In the data rows, zero lies at 4.5, halfway between 4 and 5.
Each row below has a hidden score, from 0 to 20, with 10 about the middle. What is it? The score is a weighted sum of the row's numbers plus the product of two more (or one squared), each taken from its middle value.
[6 4 4 5 6 4 4 5 6 5 6 4 6 3 5 6]: 14
[7 3 3 6 7 4 4 2 4 6 6 5 4 7 3 4]: 6
[5 4 7 3 1 3 6 7 5 7 1 5 5 1 6 2]: 9
[7 5 4 6 7 5 2 4 6 6 4 3 3 6 4 5]: 8
[3 4 3 4 4 6 3 6 7 5 5 2 4 6 6 5]: 7
[5 5 3 6 5 6 3 6 6 6 5 5 3 7 4 6]: 8
[6 5 7 4 1 3 7 5 2 4 2 6 5 0 3 2]: 6
[4 6 3 6 5 6 2 5 6 6 5 3 4 3 6 5]: 12
[0 7 5 5 2 5 7 0 3 3 4 5 6 6 4 4]: 18
[5 5 2 5 5 5 3 6 5 4 6 4 4 4 7 5]: 11
[4 5 7 5 5 7 4 6 4 4 5 3 5 5 7 5]: 12
[3 6 5 5 2 1 6 5 4 5 1 6 4 0 3 2]: 8
[4 6 3 6 4 6 3 6 7 5 5 3 5 5 6 6]: 11
[6 5 3 5 4 5 2 6 7 7 5 5 2 6 6 6]: 8
[5 5 5 6 6 5 3 6 6 7 5 3 4 5 2 5]: 9
[5 4 9 3 3 1 7 4 2 3 4 8 9 0 4 2]: 11
[5 6 3 6 4 5 3 5 7 4 5 4 3 5 5 6]: 8
[1 6 7 3 3 5 8 1 2 5 3 6 4 6 3 4]: 8
[4 4 4 4 5 7 3 5 5 5 5 2 3 5 7 5]: 13
[3 5 9 4 2 2 5 6 6 2 2 7 7 0 5 3]: 13
[3 3 6 4 3 0 8 3 3 2 1 7 8 3 1 0]: 5
[6 5 4 4 9 4 4 2 4 5 6 6 4 6 2 3]: 9
[5 3 6 5 9 2 5 2 3 7 7 8 3 5 2 4]: 15
[2 4 7 3 3 5 6 2 3 5 3 7 4 5 3 5]: 11
[5 2 3 6 7 4 3 5 6 7 3 5 4 3 4 6]: 9
[5 4 3 6 3 5 4 6 7 7 5 5 7 4 5 5]: 14
[6 4 0 4 7 5 4 5 5 5 4 3 4 6 4 7]: 7
[5 3 7 5 4 3 4 4 5 5 4 3 3 5 6 6]: 6
[7 4 3 5 5 5 4 5 5 3 5 5 2 5 5 6]: 17
[5 4 7 2 3 3 7 4 3 4 2 7 4 1 4 2]: 14
[2 5 8 5 5 4 6 3 3 3 3 4 4 6 3 4]: 6
[1 5 7 2 4 3 8 2 0 1 5 6 5 6 3 3]: 10
[4 7 6 5 3 0 5 8 5 4 1 7 8 1 7 3]: 12
[4 5 8 4 3 6 7 1 2 2 3 1 7 3 4 5]: 8
[6 5 5 3 2 5 2 7 4 4 4 2 5 3 5 7]: 15
[5 3 2 7 6 5 4 4 7 6 6 4 2 6 5 5]: 5
[3 4 6 3 5 4 8 2 1 1 2 8 9 4 2 2]: 11
[3 3 6 3 5 4 8 0 2 2 6 5 6 7 3 4]: 9
[5 5 3 5 5 6 3 6 4 4 5 3 6 4 5 7]: 15
[5 1 7 3 8 4 7 1 2 3 8 4 3 4 3 4]: 13
[4 3 4 5 5 4 5 4 3 4 2 9 5 6 1 4]: 7
[3 3 7 3 6 7 5 3 4 3 4 3 4 3 6 6]: 15
[6 3 4 6 7 4 4 4 5 6 5 4 6 5 4 5]: 8
[5 6 6 4 4 6 4 4 5 5 5 4 6 6 5 5]: 9
[4 3 9 1 4 2 9 3 1 1 4 4 6 1 5 3]: 12
[1 9 4 5 2 4 3 8 4 0 0 8 2 6 7 4]: 13
[6 4 2 4 3 5 3 6 5 5 5 4 3 5 4 5]: 12
[5 5 3 6 3 6 4 6 6 6 6 4 5 4 6 5]: 7
[5 5 4 7 5 3 4 5 5 4 4 4 3 5 4 5]: 7
[3 7 3 4 3 5 4 7 6 4 3 4 4 5 5 5]: 10
[3 5 5 4 8 4 5 4 5 4 3 6 4 6 3 4]: 1
[5 5 7 2 5 4 5 4 5 4 6 5 7 4 5 3]: 11
[4 6 4 5 4 7 3 6 6 6 5 3 7 5 7 5]: 11
[4 3 3 3 6 5 4 3 3 3 5 3 6 4 4 4]: 13
[4 6 4 5 3 5 3 6 5 6 4 3 5 5 4 7]: 14
[7 2 1 6 3 4 3 6 6 6 5 6 5 6 3 4]: 7
[6 5 3 6 5 6 3 5 6 7 4 3 4 3 9 5]: 9
[3 6 4 5 5 4 6 4 3 3 4 4 2 5 4 5]: 10
[7 6 5 6 7 5 3 6 5 5 5 4 4 6 6 6]: 12
[6 3 4 5 7 5 5 2 3 6 6 5 5 6 4 5]: 10
[4 6 6 3 2 5 7 3 2 2 2 6 4 5 5 2]: 7
[3 6 6 4 1 5 3 7 5 4 2 5 6 2 3 5]: 14
[5 5 3 6 5 5 3 5 5 5 4 3 4 6 5 6]: 8
[5 5 3 5 4 6 3 5 6 4 6 3 4 5 6 6]: 9
[5 5 5 6 5 6 3 5 5 5 5 3 6 5 4 7]: 13
[4 5 2 5 4 5 2 5 6 5 6 4 5 4 4 4]: 12
[4 5 3 5 2 7 3 7 5 7 4 4 7 4 5 5]: 11
[5 5 3 5 5 6 3 5 6 6 6 6 6 3 6 6]: 16
[6 4 4 6 4 6 4 6 6 5 6 2 4 6 6 5]: 8
[6 4 6 5 6 6 4 6 6 5 6 3 4 6 5 6]: 9
[4 3 5 7 4 5 2 6 5 6 7 3 3 4 5 6]: 13
[6 4 4 5 5 5 4 6 6 4 6 4 4 5 3 4]: 11
[4 5 4 5 5 4 5 4 4 3 4 6 2 3 4 3]: 13
[5 5 6 4 6 3 4 4 5 4 4 5 5 4 2 4]: 9
[5 3 3 6 4 6 4 5 7 4 5 4 4 5 5 4]: 8
[5 3 4 5 6 4 4 4 4 5 6 5 4 4 3 6]: 14
[4 4 4 5 5 5 3 6 5 5 5 3 5 4 7 6]: 13
[5 2 3 5 3 5 2 6 6 5 6 7 5 5 4 4]: 10
[4 3 7 2 4 0 9 3 3 3 0 8 7 2 1 0]: 8
[5 6 2 5 3 6 3 6 5 4 6 2 4 4 6 5]: 8
[5 4 8 2 5 1 9 1 1 4 2 4 5 1 2 3]: 12
[3 5 6 5 1 4 3 9 6 3 1 7 5 1 7 4]: 14
[3 1 7 2 6 4 9 0 0 3 7 6 2 7 2 5]: 9
[6 3 3 6 4 6 3 5 5 6 8 3 4 5 7 7]: 9
[5 2 8 3 9 5 6 3 1 4 7 5 5 6 3 6]: 13
[4 4 5 4 6 4 5 4 4 4 3 6 4 5 3 2]: 11
[4 3 5 4 4 5 4 5 5 5 5 3 3 5 4 6]: 10
[2 5 6 4 5 3 7 3 1 2 3 5 6 4 6 3]: 9
[6 3 3 4 4 2 4 4 6 7 5 4 7 3 3 6]: 19
[5 4 4 4 6 4 6 3 4 6 6 4 3 5 3 6]: 12
[4 5 4 4 2 4 4 4 7 5 6 3 5 5 5 5]: 11
[4 3 4 5 5 5 3 6 6 5 5 4 5 5 5 4]: 9
[4 5 7 4 4 4 7 3 4 5 2 6 7 2 5 1]: 7
[4 4 4 4 2 5 3 5 4 5 5 5 2 5 5 5]: 7
[3 8 3 6 3 5 4 7 3 3 2 6 3 9 3 6]: 7
[6 3 3 4 4 5 4 5 5 4 5 3 5 6 6 6]: 8
[3 7 7 3 4 5 8 1 2 5 4 5 6 5 1 2]: 8
[5 3 4 3 7 0 9 0 0 0 7 4 4 7 1 1]: 5
[5 3 5 5 4 5 3 6 4 4 4 4 3 4 4 5]: 17
[5 4 5 5 6 6 4 3 6 3 6 1 5 5 7 6]: 7
[5 3 5 5 4 6 3 5 6 5 4 4 4 6 4 6]: 6
[5 5 7 3 2 2 6 5 2 5 0 9 6 1 3 1]: 11
[6 4 3 6 7 4 3 5 5 7 6 5 6 4 5 6]: 17
[7 7 5 4 6 5 3 6 5 6 4 3 5 6 7 5]: 12
[6 4 4 5 4 4 4 5 6 4 4 4 6 4 6 6]: 9
[6 4 3 6 5 6 3 4 5 7 5 3 4 6 6 6]: 8
[7 4 2 5 6 4 5 4 6 6 3 4 5 5 4 5]: 6
[4 6 2 4 4 6 3 6 6 7 5 3 5 5 4 7]: 16
[4 2 7 3 5 4 7 0 1 3 6 8 3 5 2 3]: 8
[3 5 3 4 4 5 3 6 7 4 1 4 5 5 5 5]: 4
[2 4 2 5 6 5 4 5 6 2 3 6 4 5 3 3]: 4
[5 3 2 6 9 3 3 5 6 6 6 7 3 5 3 5]: 7
[5 4 4 4 6 4 3 5 6 4 5 4 3 5 3 5]: 7
[6 6 4 6 6 5 3 4 6 6 7 3 4 5 5 4]: 8
[5 5 4 6 3 6 2 7 6 5 5 3 5 4 6 6]: 11
[5 5 4 5 7 5 4 6 5 7 4 5 4 6 3 4]: 9
[4 4 3 5 7 5 4 4 6 6 6 2 3 6 7 7]: 9
[2 8 3 4 0 4 4 7 4 0 0 8 4 7 5 3]: 8
[2 6 7 2 3 4 7 4 2 4 1 7 5 5 4 0]: 7
[6 3 7 4 1 0 7 4 3 4 1 7 5 0 4 0]: 7
[5 3 4 4 6 4 4 5 4 5 5 5 3 6 3 5]: 10
[2 4 8 4 5 4 6 4 4 4 4 7 6 5 4 3]: 11
[6 5 4 6 5 4 5 4 6 5 5 6 6 5 3 4]: 8
[3 1 6 6 7 5 6 0 2 6 6 5 5 6 4 4]: 11
[4 5 6 4 5 4 4 5 4 5 5 4 4 5 3 3]: 10
[5 4 4 5 7 5 3 5 4 5 4 3 5 5 7 5]: 13
[3 4 5 4 2 3 5 5 5 4 1 5 4 4 4 4]: 7
[5 6 6 5 6 5 3 4 6 5 6 3 6 4 4 7]: 18
[6 3 5 5 6 7 4 5 6 6 5 4 3 5 6 6]: 13
[6 4 6 3 4 1 8 3 0 4 2 7 8 0 1 2]: 13
[3 5 5 6 6 7 3 5 5 3 6 3 3 6 5 6]: 10
[2 8 6 5 3 2 7 4 2 0 1 8 3 6 2 1]: 7
[2 4 4 4 2 4 5 3 5 4 2 8 6 4 4 2]: 7
